In the rows, zero is written as 128.
One turn moves each row of this set onto another row. After a few examples, where does it send each row asked below?
nepav: [126  92 128 133 168 161 148 137 149 121 120 121 118 137 134 136 130 123
 132 141 131 162 134 140 155 110 120 117 135  72 115  96 102 106  91 144
 104 129 123 115 137 171 145 149 117 139 122 137 140]
luno: [122 108 133 123 120 118 139 119 129 132 147 116 123 105  97 148 116 136
 136 143 131 123 137 151 135 106 116 123 130  86 162 109 134 155  94 124
 115  90 128 132 119 124 137  93 119 128 135 131 122]
ved: [113  93 133 149 156 146 135 112 146 100 135 129 143 144 143 118 119 133
 126 130 143 153 157 140 131 113 123 103 148  63 107  89 109  95 104 147
 144 112 117 132 131 163 126 127 124 135 116 123 111]
muvuv: [105 115 135 164 159 102 117 121 148 122 146 133 124 151 112 136 126 148
  96 104 114 103 129 100 131 127 131 116 144 104 111 145 132 127 138 158
 107 120 139 122  90 129 107 134 109 130 120 131 122]
zoki: [120 112 160 160 133 131 148 121 127 112 133 150 129 140 117 128 124 136
 124 138 148 126 130 155 120 156 138 127 130  96 108 118 129 144 148 158
 159 137 144 104 130  85 158 102 134 163 150 123 119]
Sisul: [115 104 151 126 126 125 123 150 110 114 123 123 103 108 120 157  95 120
 132 148 129 139 132 160 121 139 102 117 111 100 138 142 130 175 103 124
 103 118 128 121 140 111 127 118 139 132 132 106 142]
Tor: [117 110 136 168 136 121 136 146 135 119 140 119 125 136 153 150 127 121
 124 132 108 132 135 138 125 148 134 151 114 129 114 119 120 140 162 146
 150 135 156 119 137  85 147 119 143 162 168 132 105]
Tafu: [106  92 127 119 131 142 136 139 130 144 157 115  97 111 104 155 109 125
 162 140 102 147 150 160 148 121 100 122 110  90 133 124 125 155 101 144
 105 113 138 120 138 110 144  97 131 150 144 117 122]
Ledo: [137 114 142 136 149 124 108 100 115 110 168 123 105 132 130 121 126 142
  93 112 108 106 133 116 136 129 145 112 143 130 116 137 135 145 122 122
  95 113 124 136 115 143 119 132 135 149 100 142 128]
Kivi: [129 110 164 154 146 151 150 117 133 103 119 130 114 148 153 140 122 155
  95 123 129 140 157 149 117 121 138 114 130 125 101 107  97 156 142 143
 159 115 132 116 137 102 128 120 147 170 165 129 104]
sebe: [135 114 130 166 161 113 117 122 160 110 141 124 134 146 144 137 121 136
 109 115  83 108 129  96 138 142 145 116 133 120 106 126 133 124 112 145
 106 145 150 114 131 149 130 148 120 128 104 143 127]
puzus: [ 95 121 133 145 147 123 138 108 152 121 129 120 123 161 133 160  95 140
 113 110 116 140 146 149 140 139 146 137 118 130  93 121 110 132 143 129
 141 138 140  95 130 102 147 124 131 168 168 148  96]
Met: [110  99  99 136 138 126 128 120 140 144 124 143 117 147 114 162 110 127
 156 149 113 142 142 159 144 121 107  94 102 110 124 123 126 154 114 122
 111 113 133  95 142  97 134  93 105 138 144 126 147]
Fofeb: [100 121 148 157 150 145 121 132 126 106 126 128 119 157 139 157 130 106
 119 115 132 142 141 150 111 159 157 124 121 135 117 117 113 144 165 147
 133 147 145 125 127  98 120 123 131 146 150 109 142]
rulun: [120  96 115 141 157 129 137 139 141 139 113 133 138 134 140 114 100 131
 117 160 132 144 150 171 143 111 111 118 129  73 115 112 121 105 121 131
 103 124 115 129 164 146 162 144 118 116 119 144 144]
bod: [111 102 138 131 134 137 121 132 132 137 132 133 102 128 110 159 127 145
 130 140 104 142 168 136 110 103 104  81 121 108 144 130 139 175 114 152
 100 113 125 117 125 121 126  82 105 123 139 134 129]
siz: [133  89 142 137 159 145 130 131 118  97 128 140 120 128 140 115 150 127
 117 139 151 166 155 164 113 119 126 117 141  77 113 121 114 110 141 139
 118 139 108 128 142 171 160 125 120 127 118 143 132]
Figi: [105 106 118 137 163 128 101 106 149 132 157 134 124 157 139 117 100 140
  93 134  93 109 135 110 151 143 133 115 127 107 131 122 141 109 117 115
 111 143 133 130 120 145 146 151 139 151 117 156 108]
led: [118  96 140 141 136 161 137 130 121 126 108 104 110 148 158 126 128 132
 106 160 139 159 149 142 135 121 101 122 141  80 127 104 134 129  86 124
 124 127 126 128 135 177 144 140 138 144 120 118 118]
Godus: [101 125 136 158 154 134 118 109 142 111 137 108 119 172 136 152 133 152
 104 101  93 122 158 125 134 134 140 124 128 120 123 121 135 143 125 141
 106 136 155 138 113 178 122 145 119 125 104 122 115]

bod -> siz
muvuv -> zoki
Sisul -> led
And these:
Tafu -> nepav
Figi -> puzus

One turn moves each row of this set onto another row. After a few examples, where does it send each row asked below?
Morip: [118 136 133 127 144 135 126 125 137 135 141 145  90 119 144 139 130 148
 118 150 122 129 112 148 159 104 138 118 178 124 141 115 164 134 154 130
 153]
raz: [135 149 122 124 138 150 139 126 150 140 113 130 111 119 122 143 131 148
 124 142 136 138 120 144 158 136 126 110 172 127 114 121 156 119 135 116
 147]
Pazez: [126 136 150 129 148 126 138 131 140 123 104 117 107 114 145 143 157 156
 129 141 123 134 103 144 141 127 145 127 162 131 150 109 144 130 135 133
 170]
seg: [120 138 132 122 153 131 129 127 136 132 141 136  90 123 150 138 143 146
 122 150 119 131 101 151 155 102 142 117 165 127 142 116 160 132 146 136
 161]
zed: [117 125 147 135 145 129 140 135 137 129 102 128 112 117 148 142 156 153
 122 149 119 134 101 139 143 123 151 123 169 136 151 115 151 140 146 136
 164]
geniv: [121 142 132 127 144 135 123 122 140 131 141 142  85 117 140 138 129 149
 123 147 125 129 115 151 159 106 133 121 178 122 140 112 160 128 152 127
 156]
niv: [113  97 112 110 130 116 105 115 115 144 102 180 105 112 150 119 115 106
 140 112 129 131 137 100 105 115  92 136 111 141 142 136 108 155 155 149
 104]
lalak: [122 135 120 125 140 150 146 134 145 148 112 134 123 127 131 139 139 145
 114 150 131 136 111 138 156 130 137 107 172 136 116 130 160 130 140 123
 144]
gir: [118  99 114 107 138 112 106 119 116 143 101 172 107 113 158 119 127 104
 144 113 126 134 128 100 101 114  96 137 100 143 144 137 103 154 149 155
 110]
Zezal: [141 131 117 117 143 117 100 107 130 138 104 147 100 113 146 127 119 101
 151  96 132 135 131  96 122 131  89 137 100 124 149 132  79 138 133 148
 108]
vun: [134 148 124 118 150 145 146 134 149 141 114 119 117 126 135 140 149 145
 124 146 133 139 103 143 150 130 134 107 157 133 116 126 155 122 128 126
 154]
nir: [127 114 114 128 131 125 102 111 125 148 102 171 109 113 143 126 104  99
 138 101 131 133 142  88 129 130  93 133 124 129 151 140  92 150 151 145
  92]
Tudu: [127 140 121 126 135 151 143 129 146 144 111 136 117 121 124 141 131 147
 119 146 136 136 120 139 157 134 129 108 176 131 114 127 161 125 141 118
 143]
Tuv: [117 119 113 131 119 123  94 109 122 134 107 168 111 119 146 130  99 106
 139 107 137 142 142 107 135 138  75 145 105 118 154 129  93 141 145 120
 120]
tora: [126 145 133 123 152 132 127 125 140 129 141 132  86 119 145 139 139 147
 127 147 120 131 104 152 156 104 138 120 165 123 140 112 155 129 144 133
 165]
reduv: [128 115 115 107 128 115  97 106 120 134 104 168  92 107 144 121 110 110
 152 104 134 132 145 106 105 121  78 142 104 133 141 126  99 140 148 140
 112]
lud: [127 111 116 121 147 118 111 118 122 148 101 158 117 119 158 123 130  95
 138 108 126 136 119  88 122 126 106 129 102 137 154 141  89 156 141 162
 100]
Feviz: [124 120 117 121 140 113 104 115 122 132 107 148 115 130 161 126 129 101
 141 110 130 144 115 108 125 131  86 140  75 124 157 129  85 141 129 135
 134]
mipuz: [124 106 113 127 137 122 108 117 120 151  99 168 118 118 153 125 118  96
 132 108 127 135 129  84 126 128 102 129 118 136 153 144  95 156 150 155
  92]
Dusi: [131 145 152 131 140 129 133 124 143 120 106 119  98 110 136 146 146 157
 132 137 127 133 113 146 146 130 135 131 168 125 149 104 144 124 138 125
 170]
bigo: [120 106 113 112 125 119  98 109 118 140 102 177  97 108 144 121 107 109
 145 108 134 133 146 102 107 120  83 141 114 135 141 132 105 149 155 142
 106]
Sunul: [125 127 117 123 130 117  98 109 125 130 107 152 108 121 151 129 112 104
 146 106 134 142 131 110 130 137  76 146  87 118 154 125  85 134 133 124
 130]
mefof: [139 153 122 117 144 146 142 127 149 137 114 121 112 122 128 140 141 147
 127 143 136 138 113 146 153 134 128 110 161 128 114 121 154 117 127 119
 153]
fupos: [137 126 115 123 133 122 100 104 130 141 103 160 100 110 139 129 106 101
 146  96 135 134 142  92 128 135  86 138 116 122 150 133  84 140 144 143
 100]
vogan: [126 147 133 124 147 132 124 121 140 128 141 134  83 118 139 138 134 148
 127 147 124 129 110 153 159 106 133 122 171 121 139 110 157 126 146 129
 161]
gido: [131 117 117 101 138 109 100 109 122 134 104 161  93 111 150 120 121 106
 155 105 133 134 135 108 100 119  86 140  92 136 141 128  96 139 140 148
 119]
ded: [127 138 121 120 147 146 149 137 144 145 112 126 123 127 137 138 148 143
 117 151 130 139 102 140 152 128 140 106 163 138 116 129 158 130 133 129
 147]
zun: [104  98 111 133 128 121 107 123 115 145 104 175 129 129 162 124 118  99
 127 118 127 142 120 100 130 129  94 137 100 133 158 141 100 158 148 136
 115]
Vafo: [126 138 150 137 132 132 131 123 143 122 104 128  98 106 130 145 134 159
 130 137 130 133 125 144 151 133 133 131 181 123 148 105 147 128 147 119
 162]
voko: [116 135 131 128 149 132 128 129 135 136 139 142  93 121 147 135 138 145
 119 152 120 131 104 149 159 101 143 117 173 127 142 117 162 136 150 134
 154]
makul: [106 103 109 136 120 124 101 115 117 140 104 177 120 123 150 128 102 103
 129 114 133 141 135 101 136 135  83 141 110 126 155 138  99 152 153 126
 113]
pebam: [139 123 116 115 151 115 106 113 127 143 102 145 109 118 156 124 131  96
 146 101 128 136 118  93 119 128 100 132  93 133 153 136  82 145 133 158
 109]
zofe: [110 121 147 139 136 134 139 134 136 132 102 140 113 113 142 143 144 156
 117 149 124 132 111 137 148 125 147 124 184 133 150 116 155 142 153 131
 157]
kenir: [127 108 116 101 141 110 104 116 119 137 103 162  99 114 159 120 131 105
 150 111 128 134 126 104  99 116  92 136  91 140 144 132  98 148 141 155
 118]
tano: [116 128 147 141 128 136 133 126 138 128 103 138 105 107 134 147 132 157
 121 142 129 132 124 139 152 130 138 127 188 127 150 112 154 136 153 124
 156]
vef: [112 106 114 125 141 115 108 125 116 139 104 159 127 133 168 124 131  97
 133 118 126 145 109 102 124 127  96 137  82 132 157 138  93 153 137 142
 125]

nir -> fupos
kenir -> gir
Tuv -> Sunul
And these:
geniv -> vogan
Dusi -> Pazez
lalak -> Tudu

